[[  2  31  33  59  43 -90  51   9  20  14  31  65  48  18 -61   1]
 [-23  68  29  48 -19 -11  57  51  13  16  40  54  40  38  36 -46]
 [ -8 -40 -32  19  52  -4 -68 -44 -67  77  30  -7 -55  16  48 -68]
 [-37  67 -37 -26   6  49  49  41 -10  15   9  15 -11   0  58 -38]
 [-28 -26 -44 -34  63 -15 -49 -35 -16  11 -68 -48 -74 -71   8  37]]
->
[[  2  31  33  59  43 -90  51   9  20  14  31  65  48  18 -61   1]
 [ -8 -40 -32  19  52  -4 -68 -44 -67  77  30  -7 -55  16  48 -68]
 [-23  68  29  48 -19 -11  57  51  13  16  40  54  40  38  36 -46]
 [-28 -26 -44 -34  63 -15 -49 -35 -16  11 -68 -48 -74 -71   8  37]
 [-37  67 -37 -26   6  49  49  41 -10  15   9  15 -11   0  58 -38]]

[[-18 -29 -52  20   7 -50 -18  -3 -10 -38 -31 -42 -35]
 [-13  26  -4   2 -74 -20  13  30 -51 -16  -1 -13 -32]]
->
[[-13  26  -4   2 -74 -20  13  30 -51 -16  -1 -13 -32]
 [-18 -29 -52  20   7 -50 -18  -3 -10 -38 -31 -42 -35]]

[[-23 -17 -31  -3  13  -2  -4  45  10   2   9   7 -31   2  18]
 [ -7 -14  -9   2   4  -6   7  33   3   0  17  -7 -11   6  21]
 [-41 -36 -45  -5  46  -6 -10  96  31  11  15  12 -41  -2  21]
 [-16 -12 -15  -5  25  -6  -7  46   1  -5  11  -4 -11  -5  -5]]
->
[[ -7 -14  -9   2   4  -6   7  33   3   0  17  -7 -11   6  21]
 [-16 -12 -15  -5  25  -6  -7  46   1  -5  11  -4 -11  -5  -5]
 [-23 -17 -31  -3  13  -2  -4  45  10   2   9   7 -31   2  18]
 [-41 -36 -45  -5  46  -6 -10  96  31  11  15  12 -41  -2  21]]

[[-42 -54 -53  79  -4  46 -15]
 [-75  14  64  46  -7 -62  -9]
 [-49  36  29 -52 -39 -72 -54]
 [ 42 -38 -17  58  38  61  56]]
->
[[ 42 -38 -17  58  38  61  56]
 [-42 -54 -53  79  -4  46 -15]
 [-49  36  29 -52 -39 -72 -54]
 [-75  14  64  46  -7 -62  -9]]

[[-16   9  11  14  25  33  -8 -25  -3  21]
 [ 46  23   1 -56 100   5  12  -8  36 -12]
 [ -6  -6   4   2   2  18 -15 -38  18  48]
 [-17   6   3  17 -41 -22   0  -9  -6 -13]]
->
[[ 46  23   1 -56 100   5  12  -8  36 -12]
 [ -6  -6   4   2   2  18 -15 -38  18  48]
 [-16   9  11  14  25  33  -8 -25  -3  21]
 [-17   6   3  17 -41 -22   0  -9  -6 -13]]

[[ 11   2 -65  -5  32  28   4]
 [-14  13  59 -26 -10  19  -4]
 [ -3 -69  34  26   6   6  -2]
 [  3  35  37  26   2   6  -7]
 [  2   4  -2   1  -1   5  -2]
 [  5   4  11  12   1  -6 -15]
 [  8  31  35  13   5  18   8]
 [-98  43 -63  62 -29  44 -27]
 [ 56 -16  45 -28  47 -12  47]
 [-15  25  65 -33 -53  21 -12]
 [ 12 -23  28  32  13  12  -6]]
->
[[ 56 -16  45 -28  47 -12  47]
 [ 12 -23  28  32  13  12  -6]
 [ 11   2 -65  -5  32  28   4]
 [  8  31  35  13   5  18   8]
 [  5   4  11  12   1  -6 -15]
 [  3  35  37  26   2   6  -7]
 [  2   4  -2   1  -1   5  -2]
 [ -3 -69  34  26   6   6  -2]
 [-14  13  59 -26 -10  19  -4]
 [-15  25  65 -33 -53  21 -12]
 [-98  43 -63  62 -29  44 -27]]

[[ 77   3]
 [ 79  -4]
 [ 48  22]
 [  4  24]
 [ 80 -13]]
->
[[ 80 -13]
 [ 79  -4]
 [ 77   3]
 [ 48  22]
 [  4  24]]

[[ 47 -17 -88]
 [ -1  12  20]
 [  1   8  45]]
->
[[ 47 -17 -88]
 [  1   8  45]
 [ -1  12  20]]
---
[[-68  60 -65 -86  67 -69 -72  70  59  60 -77  68 -71 -70]
 [-91  64 -87 -63  70 -46 -93  75  62  61 -96  72 -95 -94]
 [ -9 -49 -10  83 -54  82  -9 -53 -49 -48   2 -53  -7 -13]
 [-46  60 -46  89  68  91 -40  53  55  56 -33  48 -48 -49]]
->
[[-68 -65  67 -72  59 -77 -71]
 [-91 -87  70 -93  62 -96 -95]
 [ -9 -10 -54  -9 -49   2  -7]
 [-46 -46  68 -40  55 -33 -48]]

[[ 76  40  37  54  50  16  74  39 -33  -9  15  42]
 [ 42  65  37  27  46  18  35  35  14  58  36  21]
 [ -4 -65  36 -44  45  -5 -19  -6 -57 -49  13  -7]]
->
[[ 76  37  50  74 -33  15]
 [ 42  37  46  35  14  36]
 [ -4  36  45 -19 -57  13]]

[[-34 -63  63  -9  51  49 -82  42]
 [  6  41  54 -37 -91  58   9  22]]
->
[[-34  63  51 -82]
 [  6  54 -91   9]]

[[ 26 -14  14 -24  -9 -16]
 [-11  14  31 -10   7   3]
 [  9 -58  29  27 -17  -2]
 [ -6  18  -8 -23  31 -10]
 [ 10  -3  23  11   5 -25]
 [ 11 -18  -3  32 -25 -16]
 [  7 -18   7 -12 -25  -6]
 [-10  -2 -11 -32 -17  29]
 [  9 -17   1 -10 -31   3]
 [-21  13  14  88  19  16]]
->
[[ 26  14  -9]
 [-11  31   7]
 [  9  29 -17]
 [ -6  -8  31]
 [ 10  23   5]
 [ 11  -3 -25]
 [  7   7 -25]
 [-10 -11 -17]
 [  9   1 -31]
 [-21  14  19]]

[[ 36 -18  -4  15 -10  -9]
 [-25  26 -17  46 -62   1]
 [-26  26 -18  45 -63   1]
 [ 36 -35  24 -60  85  -5]]
->
[[ 36  -4 -10]
 [-25 -17 -62]
 [-26 -18 -63]
 [ 36  24  85]]

[[ 59  61  25  26 -38 -74  25 -36  54 -33  49]
 [-41 -62  45  44  39  71  51  37 -38 -42 -32]
 [ 46 -37 -54 -53 -41  48 -61 -40  42  52  36]]
->
[[ 59  25 -38  25  54  49]
 [-41  45  39  51 -38 -32]
 [ 46 -54 -41 -61  42  36]]
